128 stands for zero in the data rows.
Here is a table of points, one per row:
[114 129 165 119 135 125 151 128 130 115 128 130 255 120 120 119 124 139
  99 176 124 141 119 113 112 130 120 124 129 142 121 121 136 121 189 110
 135 129 133 133 145 115 125 141 107 122 141]
[126 102 133 156 122 118 120 147 102 125 124 116 178 146 122 138 126 113
 143 167 120 235 140 107 134 137 134 111 119 117 124 145 106 123 255 117
  98 121 115 100 129 113 120 161 126 123 133]
[109 113 161 115 114 127 156 119 142 133 129 145 148 136 109 124 119 115
 137 234 144 250 110 153 107 133 108 123  77 138 136 136 130 114 173 118
 161 111 129 125 114 128 124 152 132 130 107]
[129 171 188 122 123 109 169 107 140 128 120 105 144  88 148 109 141 107
 120 190 101 186 139 108 118 154 103 115 143  99 123 164 128 122 174 134
 112 144 124 117 132 162 117 203 142  99 136]
[107 112 217 133 126 147 172 123 137 129 100 132 123 119 105 115 138 107
 129 192 132 122 128 103 138 185 128 130 151 110 152 161 128 119 133 140
 173 123 125 104 129  97 137 219 102 135 140]
[143  89 146 164 125  90 212 135 119 121 125 116 145 132 115 116 109 163
 106 150 157 110 139 131 127 227 136 117 111 128 135 210 124 125 111 112
 151 119 128 109 125 153 131 178 130 130 160]
[132 142 145 197 120 147 205 126 118 121 123 137 132 134 122 143 101 130
 148 103 100 124 113 132 124 175 107 118 116 126 140 176 141 137 110 115
 188  98 127 103 124 121 118 151 138 127 238]
[113 158 119 229 114 115 131 129 110 129 126 123 135 104 175 137 139  97
 123 137 119 122 116 140  93 152 145 130 113 122  90 183 126 125 124 153
 255 150 130 111 120 114 131  91 119 139 183]
[136 101 149 186 127 127 144 122 128 133 130 128 119 135 255 112 121 130
 145 125 157 109 155 132 134 116 110 166 118 147 118 124 121 131 128  97
 167 121 126 140 148 128 120 143 107  88 155]
[151 120  91 151 134 134 144 118 121 133 135 103 128 144 209 117 124 139
  97 147 121 158  96 115 136 133 147 255 137 102 119 120 128 120 126 145
 130 121 126 132 136 103 128 119 117 139 159]
[128 151 156 132 124 115 112 139 123 128 158 117 139 141 109 118 111 149
 129  88 122 133 172 241 185 121 142 148 193 171 119  75 132 158 107 151
 126 115 129 111  88 109 129 144 184  77  92]
[120 107 117 101 140 142 106 123 125 140 111 117 124 117 124 109 143 142
 108 115 148 118 121  94 153 115 134 112 136 190 151 127 129 124 116 201
 135 103 117 126 135 111 144 108 255 122 138]
[ 88 106  91  94 112 122 119  90 109 166  72 117 112 111 124  93 147 111
  82  64  87 132 141 111 121 137  87  85  91 112 153  89 100 101  99  95
 135 109  96 106 115  98  97  95  93  87 107]
[124 118 115 127 106 100  99 103 108 255 120  86 122 121 107 125 109 109
 119 137 106  97 100 101 114 114 127 108 115 122 108 103 119 109  94 102
 104 108 107 108 129 108 106 119 106 122 114]
[121 143 154 132 114 146 132 123 115 144 131 118 148 136 123 126  99 146
 120  94 116 139 116 118 102 164 119 111 120 115 104 187 150 121 143 140
 149 123 118 255  73  93 111 173 106 151  92]
[127 115 185 168 118  92 143 100 140 121 115 137 109 114 101 173 147 114
 132 122 122 138 145 145 125 141 138 142 114 123 132 133 116 119 136 102
 137 139 125 255 131 146 123 108 147 123 194]
[123 111  80 153 128 140 129 135 122 111 147 118 106 134 149 255 141 154
  93 153 107 115 124 107 142 136 103 114 155 127 110 121 130 136 118 112
 157 109 107 205 166 129 123 171 110  96 154]
[112 149 175 106 145 121 113 140 120 104  80 101 147 121 219 255 112 104
 130 111 144 135 107 135 115 149 157 178 133 114 153 123 118 127  94 135
 105 128 128 139  68 125 125  93 112 148 133]
[ 77 116 116  85 213 169 115 112 159 133 155 147 103 125 148 175 127 120
 135  92 102  88 126 116 116 115 145 255 115 135 100 166 116 128 158  89
 141 126 111 116 127 201 109 137 143 134 106]
[148 127  90 133 255 122 126 120 127 111 119 141 117 119 125  97 121 115
 137 130 122 120 114 142 118 126 153 133 120 125 136 126 134 122 123 131
 108  96 130 138 142 139 142 115 101  92 123]
[217 109 165  82 206 147 110 190 109 141 151 218 104  93 114 121 116 138
  73 101 134 160 103 130 126 128 122 119 140 104 100  95  91 141 127 102
 128 167 110 107 126 123  96  87 116 129 135]
[111 129 128 128 107 131 129 122 121 132 119 133  91 126 112 122  99 135
  96 102 122 128 103 111 121 120 104 113 122 115 119 101 125 111 142 122
 106 131 158 105 111 120 255 101 113 113 115]
[114 115 112 119 114 119  96 122 117 115 117 107 122 128 105 116 126  91
 126 120 112 100 124  91 110 112 102 116 112 129 103 118 128 107 110 101
 107 131 255 116 104 115 136 128 141 107 118]
[121 111 103  49  69 111 147 110 112 124 124 108  81  50  99 135 138 206
 165  96 138 112 118 138 135 124 134 101 134 126 113 131 131 141 174 142
 118 101 183 112 139 111  96  64 118  88  99]
[120 144 128 145 131 133 102 122 119 119 125 117 139 132 117 114 255 255
 255 128 125 118 119 108 125 125 115 119 124 121 123  98 112 100 102 136
 115 160 112 114 116 129 133 131 126 140 128]
[125 130 110 127 126 123 119 132 129 131 255 115 125 134 112 129 131 152
 155 117 120 121 138 112 129 121 147 122 115 114 255 122 138 126 118 116
 131 255 122 122 128 107 125 123 121 107 117]
[104 118 114 131 125 131  96 114 120 123 126 131 114 137 104 107 126 115
 131 155 134 106 125 121 124 143 104 123 139 131 141 117 129 255 128 149
 104 179 125 120 120 128 138 101 124 118 116]
[135 115 125  80 117  97 124 133 130 105 143  84 126 131 125 103 160 127
 135 101  70 139  94 147 162  57 156  89 111 153 129 124 101 217  95 119
 138 101 168 132 129 127 188 136 136 181  88]
[124 111 132 117 117  98 114 122 122 117 131 117 127 121 114 126 154 115
 139 114 161 147 209 107 115 107 125 109 137 128 109 114 255 122 130 102
 132 123 104 111 132 122 125 115 113 198 131]
[116 194 124 135 123 148 135 132 107 122 133 130 116 122 128 112 115 138
 116 143 141 111 255 135 105 140 111 125 108 108 126 115 156 119 126 134
  98 110 130 128 202 105 123 125 128 255 119]
[121 254 116 121 122 111 104 118 134 132 132 121 144 141 111 126 128 115
 134  98 255 132 163 122 142 120 110 125 119 122 134 136 105 126 114 111
 136 120 125 118 238 132 129 142 108 170 124]
[123 194 151 105 115 118 146 125 118 119 110 120 104 255 130 123 145 135
 116 127 182 109 114 166  94 110 127 116 158 118 136 136 144 113 126 122
 119 146 123 111 201 127 103 100 135 119 126]
[125 102  85 119 114 128 105 111 140 139 149 116 133 188 124 111 123 119
 150 135 141 122 138 255 134 114 105 124 255  94 151 139 107 107 133 138
 142 143 132 128 117 147 143 117 130 156 138]
[116 134 106 138 118 138 159 119 128 117 167 151 101 105 134 130 158 104
 139 130 122 126  77 192 188 139 127 116 185 242 146 113 133 124 117 168
  61 162 130 126 141 105 103 134 154 155 109]
[125 118 115 115 119 121 111 120 116 124 117 128 123 143 110 133 105 126
 125 129 111 116 139 104 255 110 110 121  95 226 134 121 129 106 123 255
 136 157 128 122 117 163 115 118 147 128 131]
[135 128 124 121 104 255  92 123 115 124 112 105 128 109 126 109 110 125
 119 138 117 111 112 149 142 122 255 103 100 110 117 119 134 114 111 121
 104 138 119 124 146 252 127 131 131 104 128]
[164 107 108 136 134 188 171 110 116 128 136 199 129 133 109 119 137  98
 129  93 144 138 156  73  81  90 221 112 141 133 124 105  87 126  96 150
 116 105 122 109  85 215 112  99  97 121 100]
[255 140  99 127 111 124  95  99 125 110  83 255 128 119 119 124 113 124
 138 132 110  94 107 113 145 111 127 130 126 113 154 118 142 114 141  98
 133 117 126 115 111 127 129 137 132 126  91]
[156 114 103  71  96  97  75 184 164 109 146 187 117 118 120  88 136  87
 135 133 114  93 126 139  85 142 113 123  78 130  88 134 106 103  89 144
  62 101  90 122  99  97 138 128 103  96 144]
[114 119 108 154 116 132 132 255 255 127  95 116 127 125 115 116 120 125
 123 120 116 109 121 102 141 102 120 104 117  98 124 137 126 114 116 121
 113 115 125 115 117 108 120  97 119 130 102]
[108 117 103 116  87 105 121 165 136  79 106  67  88  92  88  89  75 103
 131 112 138  96 104 104  60  93  95 133 108 125 119  48  96 112 157 112
 120 103  78 115 100 122  97 140 115 116 124]
[ 74  94 126 132 107  87  95  86  90  62 127 112 112 110 100 100  88 115
  95 124 100 116  92 110 137  85 101 100 110  68  77 145  97  90  77  96
  90 115  85  88 122  99  80 103 121 126  86]
There is one direction along which these points spread out most. Take the direction at right angles to it along which they spread out most. Then take the direction at right angles to both along which they spread out most. Go by this last direction. Where along it does each point below lie, from 0 to 99? 50 is the average, and the first point above lies past it. One standard deviation of the points above along it is 16.
[125 130 110 127 126 123 119 132 129 131 255 115 125 134 112 129 131 152
 155 117 120 121 138 112 129 121 147 122 115 114 255 122 138 126 118 116
 131 255 122 122 128 107 125 123 121 107 117] 54
[108 117 103 116  87 105 121 165 136  79 106  67  88  92  88  89  75 103
 131 112 138  96 104 104  60  93  95 133 108 125 119  48  96 112 157 112
 120 103  78 115 100 122  97 140 115 116 124] 63
[135 115 125  80 117  97 124 133 130 105 143  84 126 131 125 103 160 127
 135 101  70 139  94 147 162  57 156  89 111 153 129 124 101 217  95 119
 138 101 168 132 129 127 188 136 136 181  88] 57
[ 74  94 126 132 107  87  95  86  90  62 127 112 112 110 100 100  88 115
  95 124 100 116  92 110 137  85 101 100 110  68  77 145  97  90  77  96
  90 115  85  88 122  99  80 103 121 126  86] 63
[120 107 117 101 140 142 106 123 125 140 111 117 124 117 124 109 143 142
 108 115 148 118 121  94 153 115 134 112 136 190 151 127 129 124 116 201
 135 103 117 126 135 111 144 108 255 122 138] 50
[121 143 154 132 114 146 132 123 115 144 131 118 148 136 123 126  99 146
 120  94 116 139 116 118 102 164 119 111 120 115 104 187 150 121 143 140
 149 123 118 255  73  93 111 173 106 151  92] 52
[123 111  80 153 128 140 129 135 122 111 147 118 106 134 149 255 141 154
  93 153 107 115 124 107 142 136 103 114 155 127 110 121 130 136 118 112
 157 109 107 205 166 129 123 171 110  96 154] 36
[114 129 165 119 135 125 151 128 130 115 128 130 255 120 120 119 124 139
  99 176 124 141 119 113 112 130 120 124 129 142 121 121 136 121 189 110
 135 129 133 133 145 115 125 141 107 122 141] 60
[132 142 145 197 120 147 205 126 118 121 123 137 132 134 122 143 101 130
 148 103 100 124 113 132 124 175 107 118 116 126 140 176 141 137 110 115
 188  98 127 103 124 121 118 151 138 127 238] 44
[124 118 115 127 106 100  99 103 108 255 120  86 122 121 107 125 109 109
 119 137 106  97 100 101 114 114 127 108 115 122 108 103 119 109  94 102
 104 108 107 108 129 108 106 119 106 122 114] 58
[121 254 116 121 122 111 104 118 134 132 132 121 144 141 111 126 128 115
 134  98 255 132 163 122 142 120 110 125 119 122 134 136 105 126 114 111
 136 120 125 118 238 132 129 142 108 170 124] 78
